128 stands for zero in the data rows.
The table:
[ 71 144  97 208 133 101 126 133 134 131 114 134 185 136  86 119]
[ 78 143 130 151 153  81 148 151  82 163  85 149 147 148 147  77]
[152 160 100 171 169 110 155 135 143 118 123 172 122  79  72  85]
[ 84  95 112 175 134 125 150 168 151 118 137  96  69 166 145 117]
[110 105 111 229 120  96 138 132 139 132 118 153 133 101 136  85]
[156  82 150  72 143  85 165 151  72 151 132 143 145 158 144  85]
[119 165 172  77 134 150 146  96  80  71 115 165 167 122 114 141]
[101 133 131  64 182 130 204 102 122 123 134 133  78 138 129 145]
[137 207 135 127 136 119  79  62 134  97 139 119 131 129 102 187]
[109 124 133 134  99 134 187  62 122  78 205 127 126 134 141 133]
[ 87 161 148 162 137  81 123  79  87 148  76 168 155 156 141 145]
[146 140 155 151  81 155 149  89  88 146  82 151 121  86 146 156]
[125 112 151 136 130 133 102 174  88  88  87 159 160 194 113 116]
[156 173  76 145 163  95  77 141 113 114 176 132  94 116 151 114]
[ 74  98  81 188 140 137 116 125 126 134 134 201  94 128 131 115]
[108 163 106 131 189  90 107 162 126 149 175 131  79  84 130 109]
[151  72 127 114 117 172 159 158 120  68 144 172 178 127  88  86]
[116 103 147 129 176 163 119 130  85 105  94 155 131 197 117  90]
[125 136 167 114 102 187  82 131  78 103 110 158 158  82 130 161]
[122 117 121 107 102 115 123 209 115 109 210 122 117 125 115 106]
[ 81 149 173 170 169 100 134  87  91 121 107 120  93 108 165 138]
[135 106 123  70 167 151 125 144 101 162  75 114 154  87 173 166]
[139 127 101 122  65 125 145 176 126 128  76  94 129 194 163 124]
[119 107 120 111 122 138 116 114 209 113 116 121 112 121 108 210]
[155 127 124  92  94 142 144 108  74 173  78 121 168 117 171 169]
[160 146 142  82  88 161 157 150 128 143  79  77 144  87 138 162]
[ 74 103 128 185 139 135 139 134 202  98 125 132 135 123  82 143]
[146 155  82 164  80  79 160 158 141 150  87  84 149 134 148 130]
[104  86 126 175 145 104 155 135  88 152 157  61 150 110 144 151]
[116 114 105 121 110 211 214 122 110 113 116 126 114 126 113 112]
[155  82 157 151 142 111 152  90 132 151 103  59 174 147 108 141]
[100 138 128 208 133 132 135 121 137 128 135 121 185  78  77 105]
[187 129 123  97 211 129 141 123  81 117  97 122 133  83 136 136]
[205 121 133  92 140 130 123 140  70 176 135 124 143 133  87 101]
[133 133  99 100 124 120 134 136 154 103 112 236 142 140  90 111]
[116 114 132 135 187 135 131 133 102 203 127  70 124  78 135 100]
[ 44 165 108 158 132 165 148 150 161 165 110  86 141 123 109 111]
[129 114 129 131 132 134 119 206 132 147  75 136  79  97 106 188]
[131 136  93 107 143  91 235 135 127 100 109 153 101 119 125 137]
[126 109 127 110 131 164  99 173 129 110 195  91 161  91  83 151]
[106  82 142 160 112 129 112 108 159 151 154 163 118  41 168 139]
[121 130  80  64 112  96 125 136 136 141 147 192 132 127 185 104]
[ 93 141 127 124 136 132  96  84 142 101 156 108 129 138 104 235]
[125 146 135  98  85 204 121 127 182 131  74 129  96 117 139 130]
[108 157 145 131  63 154  86 149 137 179 110 149 149 103  87 147]
[109 181 125  97 102  99 138 129  85 198 113 165  74 150 133 154]
[122 122 122 118 118 111 111 116 116 214 109 212 109 107 129 115]
[127 127 142 165  71  77 170 188 124 127 125 106  86 139 119 139]
[107  86 127 126 139 133 101 133 133 110 109 152  95 127 237 154]
[131  71 129 152 121 126  92 179 108 123 124 134 138 197 162  81]
[117 124 118 106 202 112 121 113 110 116 211 115 117 109 121 123]
[121 105 157 118 157 150  87 132 146 165 160 134 119 144  46 109]
[151 135 133 126 110 226 101 102 111 136  88 135 108 152 123 136]
[119  96 145 114 171  80  79 128 176 149 157 126  85 172 154 125]
[182 111 156 107  94 132 164  76 133 195 133  89 148 112 125 115]
[109 168  86 156  39 134 108 156 160 155 110 132 141 114 141 123]
[127 131  93 199 100 141 138  68 137 178 128 126 137 134  77 123]
[195 111 135 122 128 127 135 134 146  96  65 141 116 190  80 130]
[139 143  71  82 142 151 156 127 161  80 156  72  83 154 148 146]
[148 120 113  80 161 179  86 124 128 108 162  86 199 137 107 112]
[180 105 141 157 155  91 126 108  82 154  61 155 109 156 147 145]
[162 126  84 107 142 237 141 113 131 125 102 147 121 104 104 128]
[142 192 127  72 126  98 104 160 129 141 128  74 126 121 135 181]
[ 84 129 141  97 150  94 106 185  91 166 105 129 170 104 181 131]
[108 164 131 173 189 125  83 141 157 133 152  99 101 104  81  79]
[152 149 150 155  69  78  86 126 157 157 149 143 145 169  84  81]
[114 108 156 167 129 147 153 161  44 112  90 118 126 143 163 150]
[114  78 169 162 148  93 170 176 136 129 114  74  90 122 154 120]
[105 105 141  58 152 153 147 159 178  80 104 143  77 161 130 140]
[130  90 142  82 153  85 133 154 155 164 152 147  66 163 143  81]
[172 115 138 165 150  79 121 175 117 120 152  85  87  80 147 178]
[163 142 129  45 109 159 143 157 111 164  83 105 116 105 144 147]
[ 89 146 131  77 147 134 105 149 104  58 156 156 178 153  97 145]
[211 126 120 109 116 121 111 115 119 120 116 109 204 114 118 113]
[163 183  91 106  95 121  99 152 129 173 133 146 172 108  90  83]
[ 39 158 165 132 156 147 163 108 142 122  79 109 113 161 142 114]
[157 121 195  99 128  90 133  99 129  74 111 112 176  82 160 146]
[130 145 200  98 137 122 136 127 184  70 120 123 129  82 102 138]
[139  66 126 118  78 145 106 122 137 172 160 127 126 127 197  95]
[165 136 120 180 120  78 127 129 127 121  72 124 139 100 102 193]
[107  85 156 133 157 110 149 154 151 152 146 108 179  62 138  82]
[116 121 117 117 110 114 128 119 213 112 211 111 121 112  98 111]
[162 108 194  91 131  85 124 152  88 126 128 106 110 184 107 157]
[145 122 136  82 136 135 103  95 108 228 130 144 122 102 148  89]
[128 164 182  81 141 108 105  99 153 123  86 101 182  93 124 165]
[ 87 153 120 129  85 145 123 101 118 143 170 173 158  75 113 171]
[206 128 119 114 109 119 114 119 108 105 109 209 119 119 124 122]
[ 71  90 125 172 167 167 174 158 122 116  89  78 105 137 148 118]
[ 99 121  88 126 130 234 104 133  97 106 133 124 162 145 103 145]
[ 72 153 171 153 144 132  95 124 185  75  99 172 116 122 129 119]
[162 127 122 131 119  68 197 124 101 147 174 142  69 125 139  95]
[143 110 113 116 114 147  41 165  85 167 148 159 163 135 122 141]
[177  77 127  69 122  88 129 108 122 199 148 156 129 126 149 121]
[165 177 111 176 140 130 125 134 112  81  96  94 152 187  89  91]
[112 118 121 110 117 211 121 116 122 210 122 129 119 111 126 117]
[124 150 100 139 134 126 232 101 130 147 126 121 109  85 108 111]
[146  79 132  95  86 176 127 129 102 164 139  94 108 179  96 160]
[126  94 128 128  78 105  70 130 134 142 139 125 114 160 199 175]
[124 111 127 111 116 124 111 120 107 207 112 111 115 219 116 119]
[ 87 109 160 134 107 107 130 135  78 107 176 136 196 151  87 167]
[145 122  73  96 113  97 127 146 177  73 156 117 103 175 171 152]
[145 149 103 101 186  57 111  79 130 158 150 156 142 158 157  84]
[164 106 115 110 193 152  81 104 163 126 125  83 132 131 171  81]
The rows of a group are copies of one hidden pattern, each with its numbers shuffled. There are 10 groups. The first row asked about is in group 0, and each new group gets the next number.
More rows, each followed by its group:
[102 130 132  75 172 200 122 139 145 124  93 123  81 155 119 130] >> 0
[175 122 141 118 125 161  89 106 149 153 153  78 165  93  69 122] >> 1
[170 110  92 145  73 117 134 167 173 116 129 161 153 119  77  99] >> 1
[107 107 114 118 207 127 114 113 113 114 121 120 207 129 121 117] >> 2
[ 97 129  90 179 135 143 135  70 138 120 125 129 203 120 145  95] >> 3
[117 109 215 110 120 123 217 118 117 100 114 118 125 125 116 110] >> 2
[148 180 111  76  83 164 105 111 148 125  99 169 136  91 126 182] >> 4
[153 150 163 144 142 129 162  83  83  74 146  87 148 143  80 159] >> 5
[139 101 195 136 128 101  69 127 127 121 132  89 147 125 134 184] >> 3
[ 92 115 158  92 152 171  86 140 124 126 103 133 180 101 158  90] >> 4
[149  79  74 147  82 160 145 123 138 147  91 155 145  72 163 158] >> 5
[ 91  76 128  96 168 138 173 148  74 119 167 107 145 123 137 166] >> 1
[155 105 100 127 175 128  80 118 109 137 143  94  90 126 194 154] >> 6
[164  74 152 115  83 162 159 112 173 143 127 168 122 115  95  68] >> 1
[ 67 160 132 104 148 120 194  95 129 136  72 120 175 121 128 127] >> 0
[169 170 127  75 125  80 114 121 169 149 129  93 152  94 140 152] >> 1
[ 90 186 121  85 167 163 117 149 177  98  94 140 144 105 114  90] >> 4
[ 83 136 181 128  98 129 151 104  98  83 184 142 109  94 164 167] >> 4
[ 79 125 140 128 118 201 141  96  72 132 127 139 187 136 105 130] >> 3
[148 105 120  86 122  89 163 108 113  83 175 132 155 197 106 127] >> 6
[122  71 167  89  80 170 109 107 144 169  97 129 119 152 162 146] >> 1
[122 157 119  91 146 187  92 169 162 125  96  98 132 112 102 176] >> 4
[145 156 116 104 150 167 128 100  48 116 151 139 146 106 163  88] >> 7
[142 162 128 113  87 150 100 105  90 177  92 182  93 172 122 129] >> 4
[ 90 141 114 157 120  93  86 114 164  92  97 150 182 136 176 119] >> 4
[154 133 126 107  98 140 133 233  88 137  99 105 124 116  98 131] >> 8
[128 190  85 134 111 107  79 155 150 123 107 148 107 122 176  97] >> 6
[ 60 103 108 140 149  80 152 147 107  89 156 149 179 136 150 149] >> 9
[ 77  84 154 148  68 160 145  87 165 149  78 147 151 139 147 121] >> 5
[131 137 137 135 129 151 135 101  92 103 125 106 106 105 125 230] >> 8
[121 116 122 114 122 112 105 216 112 112 116 213 105 131 113 114] >> 2
[ 98  77 130 204 130 126 127 136 181 123 139 133 143  68  96 139] >> 3
[108 149 167 113  94 137 121 157 162  75  71 137 116  93 161 180] >> 1
[154 160 126 100  80 188 141 114  76 113 171  90 121 161 106 133] >> 6
[ 75 161 119 130 181 147 156 145 115  79 172 120  94 161  96 120] >> 1
[109 115 118 206 122 120 113 126 112 121 109 115 122 113 210 111] >> 2
[123 123 146 190  95 132  79 162  82 182 122 124 140  93 119 132] >> 0
[107 143 168 159 146  42 118 153 169 116 115 157 129  93 144 103] >> 7
[123 148  76  95 104 177 169 155  76  88 140 114 174 120 148 116] >> 1
[126 141 103 141 128 134 104 138 100 231 129  94 149 108  89 133] >> 8
[164 167 142  50 113 163 111 128 119  81 160 148 128 108 156 110] >> 7
[173 118 143  78 115 127  76 161 177  91 141  90 121 155 165 125] >> 1
[106 134 135 156  89 139 139 126 120 107 130 142 103  96 227 108] >> 8
[144  81 145 155  83  86 154 156 146  72 131  87 133 149 167 160] >> 5
[149 149 163 117 137 101  90 106  72 184  83 158 118 176 124 112] >> 1
[136  87 150 160 132 107 108 182 109 136  54 156 158  77 152 150] >> 9
[ 86 140 120 173 163 161 120 174 148 144  69 115 123  90 134  72] >> 1
[169 121  96 144 179 163 142  84 107 131 106  96  94 108 175 125] >> 4
[120 125 105 126 112 116 209 117 118 109 210 117 117 120 117 117] >> 2
[135 129  86 205 127  92 128 142 129  71 190 133  97 136 138 121] >> 3
[105 118 112 119 119 115 110 214 105 120 118 218 117 117 129 112] >> 2
[130 151  92 100 132 102  87 228 134 139 105 110 128 149 133 117] >> 8
[167  95 111 141 121 119  95 115  84 146 166 151 154 134  74 176] >> 1
[112 154 142 160 133 122 180 176 117 116  98  94  72 138 169  75] >> 1
[116  42 160 132 166 140 158 123 145 149 107 110  88 149 153 114] >> 7
[ 87 106 105 151 146 148 146 156 128 144 114 153  84  61 178 150] >> 9
[ 82 142 129 108 139 157  81 110 152 148  59 153 146 157 176 112] >> 9
[ 98 151 142  83  85 140 132 109  64 152 173 108 156 148 155 138] >> 9
[127  90 153 115 139 119  87  96 101 181 136 161 166 106 178  95] >> 4
[199 100 141 121  71 133 189 131  96 129 145  77 135 135 123 130] >> 3
[139 131  86 124 102 127 141 118 106 122 201 192 135 137 128  72] >> 3
[164 110  83  97 180 129 106 168 186 135 156  94 118 136  87  98] >> 4
[141 121 123 127 162 141 110 128 100 132  87 109  93 229 115 117] >> 8
[103 111 109 119 196 177 159  79 131 151 133  86  98 167 133 130] >> 6
[143  85 135 135 133 195 139  75 131 121 128 107  68 125 134 189] >> 3
[113  81 129 112 159 195 111 153  91 137 101 135 159 123 174  88] >> 6
[134 124 132 199 128  88 120 123 128 183 115  99  75 136 107 132] >> 3
[ 95 101 150  83 132 183 119 171 177  84 165 125 100 108 104 141] >> 4
[ 93 121 121  77 135 135 180 134 207 145 138 100 128 120 102 133] >> 3
[134 131 116 127  96 122  86 157  82  93 161 181 198 159 104 113] >> 6
[140 189 104 111 127  83 136 129 108  90 163 110 164  83 179 151] >> 6
